(in the rows, 128 means zero)
Where one turn sends some rows of the set: a few examples, then the rows asked
Q547: [115 122 127 163 140 151 151 127 141 150 142 123 163 169 127 132 177 114
 140]
Q657: [ 80 146 111 159 130 156 139 136 120 142 122 118 152 125 132 121 156 136
  83]
Q373: [100 130 118 143 135 124 124 110 111 136 173 140 131 148 131 146 129 121
 105]
Q384: [111 104  98 144 145 129 159 149 135 133 140 146 150 145 134 128 114 161
 139]
Q671: [105 101 100 152 149 134 138 158 143 145 155 131 148 139 129 124 131 157
 134]
Q131: [120 107 140 142 129 111 130 158 127 129 142 111 132 168 129 128 162  98
 124]
Q513: [111 138 117 154 116 126 153 129  98 160 117 114 165 166 127 162 165  97
 140]
Q737: [ 90 143 141 160 146 158 153 141 107 151 126 133 147 137 115 130 142 138
  96]
Q404: [114 128  97 158 119 145 151 116 151 135 130 114 168 159 145 127 179 114
 128]
Q916: [ 90 135 100  99 128 118 151 141 153 127 137 118 143 153 141 136 115 131
 115]
Q157: [118 145 117 146 104 118 162 132 105 161 122 112 162 162 120 158 161  97
 141]
Q7: [ 95 136 127 116 130 115 140 139 131 152 173 124 128 145 114 143 121 125
 117]
Q153: [121 116 114 129 109 101 153 141 127 103 110 122 143 171 152 132 144 104
 120]
Q687: [102 163 117 144 109 120 146 147 110 143  93 112 169 114 148 115 138 118
 102]
Q248: [110 127 137 123 122  84 134 143 113 168 124  94 161 144 139 116 153 125
 146]
Q221: [111 153 155 163 138 131 139 151  92 159 112 127 162 124 127 121 140 115
 114]
Q38: [ 76 132 102  99 126 116 149 141 139 139 141 120 141 147 138 147 113 131
 113]
Q91: [116 146 148 158 136 130 146 151  85 153 106 141 163 122 126 127 126 132
 129]
Q733: [109 126 123 146 148 132 120 113 123 128 172 140 133 155 131 137 133 119
 108]
Q821: [ 99 120 125 122 127  89 138 132 104 152 100 106 172 153 161 125 146 129
 144]
Q987: [120 113  85 162 122 125 128 143 131 137 168 128 141 126 133 115 133 147
 117]
Q8: [122 117  80 151 119 121 153 133 123 121 142 146 148 134 144 122 111 153
 123]
Q216: [109 144 104 141  99 119 157 135 114 161 116  99 164 159 128 155 167  98
 137]
Q354: [102 159 133 140 123 143 179 142 115 146 119 135 145 134 110 125 126 142
 100]
Q508: [128 132 138 144 115  83 130 117  95 158 139 110 157 143 138 114 157 121
 139]
Q146: [123 132 130 141 131 139 182 134 148 148 129 126 163 172 119 134 154 120
 150]
Q191: [124 114  83 152 124 123 155 132 137 123 147 146 146 136 137 121 119 157
 129]
Q448: [125 113 117 150 111 106 128 134 123 110 135 116 136 162 146 124 165  97
 111]
Q843: [ 80 126  92 126 131 125 131 111 118 122 142 136 144 149 156 150 123 128
 102]
Q648: [103 137 106 149 110 127 146 133 106 159 113 103 168 161 135 159 172  97
 136]
Q15: [ 94 163 103 140 107 140 166 136 128 138 115 119 149 122 125 119 140 140
  86]
Q369: [103 153 106 147 107 123 128 152 113 149 105 108 165 100 144 110 147 131
 110]
Q27: [ 95 136 129 162 140 140 117 154  94 154 106 122 168 114 144 123 149 129
 117]
Q639: [116 110 137 122 126 105 155 165 129 122 118 117 140 176 135 133 142 106
 132]
Q798: [116 124 127 144 121  89 134 106  87 141 113 121 167 151 160 124 150 124
 138]
Q632: [100 151 126 167 129 134 125 141  97 147 104 118 168 117 149 117 153 113
 100]
Q343: [104 102 105 150 144 132 132 167 133 153 159 126 145 136 128 123 126 152
 131]
Q674: [117 131 137 162 121 107 116 102 112 159 146 127 156 122 141 127 166 116
 139]
Q969: [122 139  99 136 109 134 179 123 157 134 118 120 168 164 136 128 157 120
 139]
Q741: [ 90 125  90 130 138 130 127 114 135 113 141 132 146 154 157 140 130 124
 102]
Q386: [ 93 132 127 111 121  99 158 132 130 156 100 121 171 133 154 138 132 132
 157]
Q282: [110 136 132 117 139 119 144 141 142 143 169 127 131 154 112 135 118 125
 123]
Q710: [124 164 125 143 103 114 156 148 103 148 106 127 160 109 127 114 125 133
 123]
Q572: [115 165 143 139 118 118 162 158 106 155 100 121 163 120 126 118 126 119
 116]
Q22: [106 105  99 139 141 128 158 158 126 138 135 143 151 144 138 132 103 157
 136]
Q463: [106 131 153 131 130 103 137 142 127 179 140 116 157 129 126 130 150 125
 158]
Q238: [117 111  84 159 128 127 135 141 144 135 163 131 144 130 132 116 136 153
 125]
Q141: [104 132 108 143 111 103 137  94 114 137 108 133 171 126 170 133 148 124
 137]

Q463 turns into Q674
Q384 turns into Q671
Q513 turns into Q648
And these:
Q657 turns into Q15
Q131 turns into Q448
Q27 turns into Q369
Q146 turns into Q547
Q343 turns into Q987
Q508 turns into Q798
Q572 turns into Q221
Q38 turns into Q7
Q733 turns into Q741

Where one turn sends some rows of the set: a few examples, then the rows asked
Q795: [142 128 135 127  94 158 123 124 128 115 100  97 110 131 163  92 119 125
 123 138 120 157 114 117  84 104 126 166 128 125 145 120 153 112 118 135
 123 135 111 150 140 151 132 119 100 139 139]
Q903: [134 140 143 139  94 166 122 120 136 102 106  97 111 132 140 100 116 121
 127 137 125 159 117 121  93  95 114 163 122 132 149 124 148 112 123 145
 127 133  99 153 134 149 119 123 100 145 137]
Q236: [152 139 121 128  91 175 122 135 138  97 111  99 117 145 136 132 131 122
 113 138 111 159 108 140  95  97 118 153 126 131 150 127 155 127 141 145
 127 130 111 153 131 162 105 118 113 130 125]
Q337: [141 117 122 120  95 135 119 132 132 127 102  93 121 138 147 106 123 129
 107 153  96 164 115 118  91 104 130 156 130 123 165 128 162 111 132 140
 133 129 115 149 136 136 124 125 117 123 124]
Q886: [163 132 125 121  91 174 126 135 128 108 108 106 114 141 156 119 132 113
 115 134 108 154 105 138  92 105 125 160 127 127 142 123 154 131 130 137
 121 127 115 153 139 167 116 112 112 130 128]
Q187: [106 131 145 113 152  91 128 109 128 139 111 116 110 128 130 151 137 144
 133 129 106 128 151 122 134 161 113 133  81 133 114 136 106 129 114  99
 132 151 155 124 115 104 153 110 130 151 147]
Q262: [123 134 120 111 153 121 122 129 150 131 128 126 116 144 128 187 128 149
 132 118 120 139 148 154 133 162 128 124  92 112  93 128 124 137 143 123
 102 162 145 119 120 136 140 118 148 152 154]
Q665: [128 145 155 116 142 114 132 105 131 132 135 144 112 124 115 149 131 114
 138 121 117 121 125 145 142 158  96 148  89 135  83 130  92 149 113 107
 136 140 127 128 132 123 150 101 124 160 147]
Q789: [110 139 168 131 152  96 140 115 110 131 130 120  97 117 120 147 123 139
 138 121 114 135 143 110 145 145 129 128  85 134 136 141 109 128 120 111
 123 155 141 117 109  95 143 115 139 137 148]
Q193: [129 144 161 128 129 113 128 129 143 123 155 156 106 129 111 138 107 119
 124 122 117 118 114 140 150 136 121 149 101 123  80 121  96 135 115 118
 139 139 119 126 139 117 154 106 119 157 169]
Q633: [143 125 120 111  93 146 118 139 131 116 103  94 119 144 158 110 126 126
 104 147 103 161 106 121  96 109 137 157 134 121 157 124 164 113 130 137
 127 135 122 147 136 144 120 123 115 118 126]
Q518: [137 124 142 138  94 155 136 121 135 111  92 103 113 130 151 107 111 118
 137 146 120 149 115 112  79 108 121 166 122 123 149 124 149 116 126 151
 129 127 113 161 142 151 127 123  99 139 135]
Q498: [165 123 120 126  95 166 124 133 136 115 108 107 117 140 145 128 136 116
 115 142  98 158 113 141  85 102 120 155 127 128 148 129 157 132 142 143
 127 122 113 158 139 165 115 116 115 133 122]
Q759: [145 120 137 137  97 155 125 119 136 123 102 106 111 128 150  96 120 120
 129 140 117 159 119 122  79  98 117 166 126 128 143 122 149 117 126 144
 129 125 103 155 143 150 131 120  99 148 136]
Q805: [124 134 155 132 144 100 132 127 120 133 137 116 101 129 125 145 131 137
 113 129  90 122 152 115 151 142 141 129  81 132 130 143 111 121 108  95
 131 148 151 125 113 108 151 105 143 139 159]
Q167: [134 132 146 117 132 100 138 126 144 120 156 152 114 116 100 139 114 123
 139 114 116 132 111 151 136 150 116 138 104 152  82 136 106 151 127 132
 123 137 104 118 142 107 136 105 133 156 152]
Q68: [127 146 142 115 143 114 126 112 140 133 153 143 119 129 110 149 106 119
 138 121 136 136 123 143 148 161 110 147  95 114  79 124 102 136 122 126
 116 153 108 118 139 124 144 113 142 154 160]
Q813: [120 137 125  95 143 104 123 131 150 129 121 139 123 144 122 187 138 140
 124 127 103 128 125 157 136 161 111 130  98 124  87 124 112 150 141 116
 132 145 153 125 123 118 144 112 131 145 138]
Q126: [122 136 143 121 154 104 127 108 119 140 139 109 113 127 121 146 123 131
 130 126 115 139 155 121 150 167 126 131  78 125 121 145 113 125 112 103
 111 160 131 116 117 117 141 109 161 141 150]
Q26: [129 130 131 121 141 123 127 149 155 121 128 143 105 151 129 192 134 153
 116 117  99 123 139 155 135 140 139 123  96 121  92 123 121 140 144 120
 122 146 162 128 117 130 148 113 126 154 163]
Q612: [121 114 123 112 142 100 135 141 160 118 126 132 109 134 120 178 134 161
 135 113 104 140 137 157 117 149 135 115  99 146  93 135 130 145 149 133
 107 148 144 118 123 111 136 116 132 157 153]
Q622: [117 138 137 114 149 113 135 142 140 119 123 137 104 142 122 199 134 152
 132 115 109 140 130 148 136 143 130 116  98 123 112 127 123 146 159 132
 116 154 157 119 108 115 135 121 135 136 141]
Q63: [135 123 128 119  93 137 131 135 134 116  97  95 126 141 146 118 115 122
 114 159 102 155 108 109  93 113 131 159 130 120 166 130 159 114 136 150
 133 130 120 155 138 137 118 126 117 116 120]
Q771: [126 119 150 130 145  93 142 117 122 128 136 111 101 114 115 137 132 141
 141 117  99 135 148 124 131 151 132 123  80 162 126 155 117 134 111 108
 113 148 132 118 120 100 138 102 147 148 150]
Q45: [127 134 125 123  95 146 115 135 134 106 103  82 119 144 139 113 121 133
 108 148 108 166 116 116 101 101 127 153 128 127 168 130 160 104 132 141
 131 139 115 147 125 137 113 129 114 121 126]
Q387: [127 153 165 127 139 119 140 122 130 119 147 161 101 121 107 157 115 119
 145 112 132 131 111 144 144 141 106 143 101 128  88 123  97 151 134 131
 128 142 116 121 130 115 140 113 124 149 151]
Q964: [160 128 128 129  94 167 136 133 133 108 103 106 120 141 147 135 128 110
 125 147 101 146 107 128  88 109 123 159 122 126 152 133 152 134 141 151
 128 123 120 163 139 165 112 115 116 125 120]

Q236 turns into Q45
Q387 turns into Q622
And these:
Q633 turns into Q795
Q771 turns into Q167
Q964 turns into Q63
Q759 turns into Q498
Q193 turns into Q26
Q665 turns into Q813
Q262 turns into Q126

Where one turn sends some rows of the set: a few examples, then the rows asked
Q923: [117 125 157 123 126 124 134 168 127 132 135 138 115 131 179 113 149 142
 121]
Q521: [150 100 124 120 117 126 124 145 137 120 138  86 149 137 135 125 135  84
 120]
Q435: [148 152 122 131 143 123 134 133 106 150 111 136 120 126 144 110 143 139
 126]
Q290: [106 124 100 113  99 124 102 147 134 154 140 124 136 140 108 115 150 148
 120]
Q595: [119 102 105 137 140 104 132 175 150 127 128 150 133 144  99 118 138 127
 144]
Q537: [138 108 136 130 113 128 150 200 148 126 123 145 120 113 127 124 140 138
 129]
Q807: [115  87 154 100 124 123 115 159 145 126 152 137 116 124 146 116 149  91
 122]
Q16: [140  94 121 128 115 134 161 145 113 112 124 124 128 136 142 116 136 173
 124]
Q323: [141 107 125 132  65 130 138 137 127 137 133 101 121 134 143 107 139 116
 118]
Q409: [118 110 136 112 123 125 149 136 121 120 147 152 124 117  90 129 129 118
 103]
Q277: [160 109 115 119 134 119 113 143 139 118 126 148 126 130 105 124 151  80
 119]
Q517: [125 102 128 127 173 124 138 145 147 102 129 124 115 144 128 104 136 107
 111]
Q322: [120 110  91  82 127 116 131 135 139 137 107 119 105 136 149 138 142 142
 142]
Q338: [153 121 110 131 160 121 129 143 132 132 112 170 108 121 139 113 148 134
 123]
Q179: [138 122  73 143 117 112 103 147 149 131 101 120 118 129 131 137 153 109
 130]
Q744: [136 142 152 137 113 137 127 141 125 107 115 119  92 113 144 113 123 133
 129]
Q327: [129 114 122  92 153 126 121 136 127 113 118 127 116 101 168 142 154 125
 113]
Q36: [101  94  84 130 100 124 137 124 130 127 117  99 125 120 121 125 135 148
 128]
Q846: [172 107 122 126 112 123 147 141 129 122 131 159 125 119 158 113 141  95
 121]
Q33: [112  79  91 104 118  96 122 139 120 111 135 120 139 102 120 135 152 120
 121]
Q133: [114  83 117 142  93 124 138 144 120 115 149 139 140 124  98 123 130 115
 117]
Q924: [ 82 141 121 130 106 118 117 137 145 131 125 102 136 116 130 107 150 106
 124]
Q268: [102 125 129 121 106 109 109 127 131 123 125  96 115 127 170 109 165 121
 118]
Q549: [115 116 122 140 115  84 128 159 156 130 128 119 113 135 161  99 139 151
 133]
Q415: [110  97  98 123  89 134 121 136 135 163 113 150 134 144 129 117 140 113
 135]
Q659: [139 127 136 130 102 128 115 154 113 112 133 113 110 101 143 142 165 152
 119]
Q267: [115 102 123 124 158 136 154 135 123 133 118 138 137 131 123 133 159  88
 112]

Q268 turns into Q338
Q517 turns into Q415
Q323 turns into Q327
And these:
Q807 turns into Q179
Q521 turns into Q322
Q846 turns into Q33
Q409 turns into Q924
Q267 turns into Q290
Q277 turns into Q36

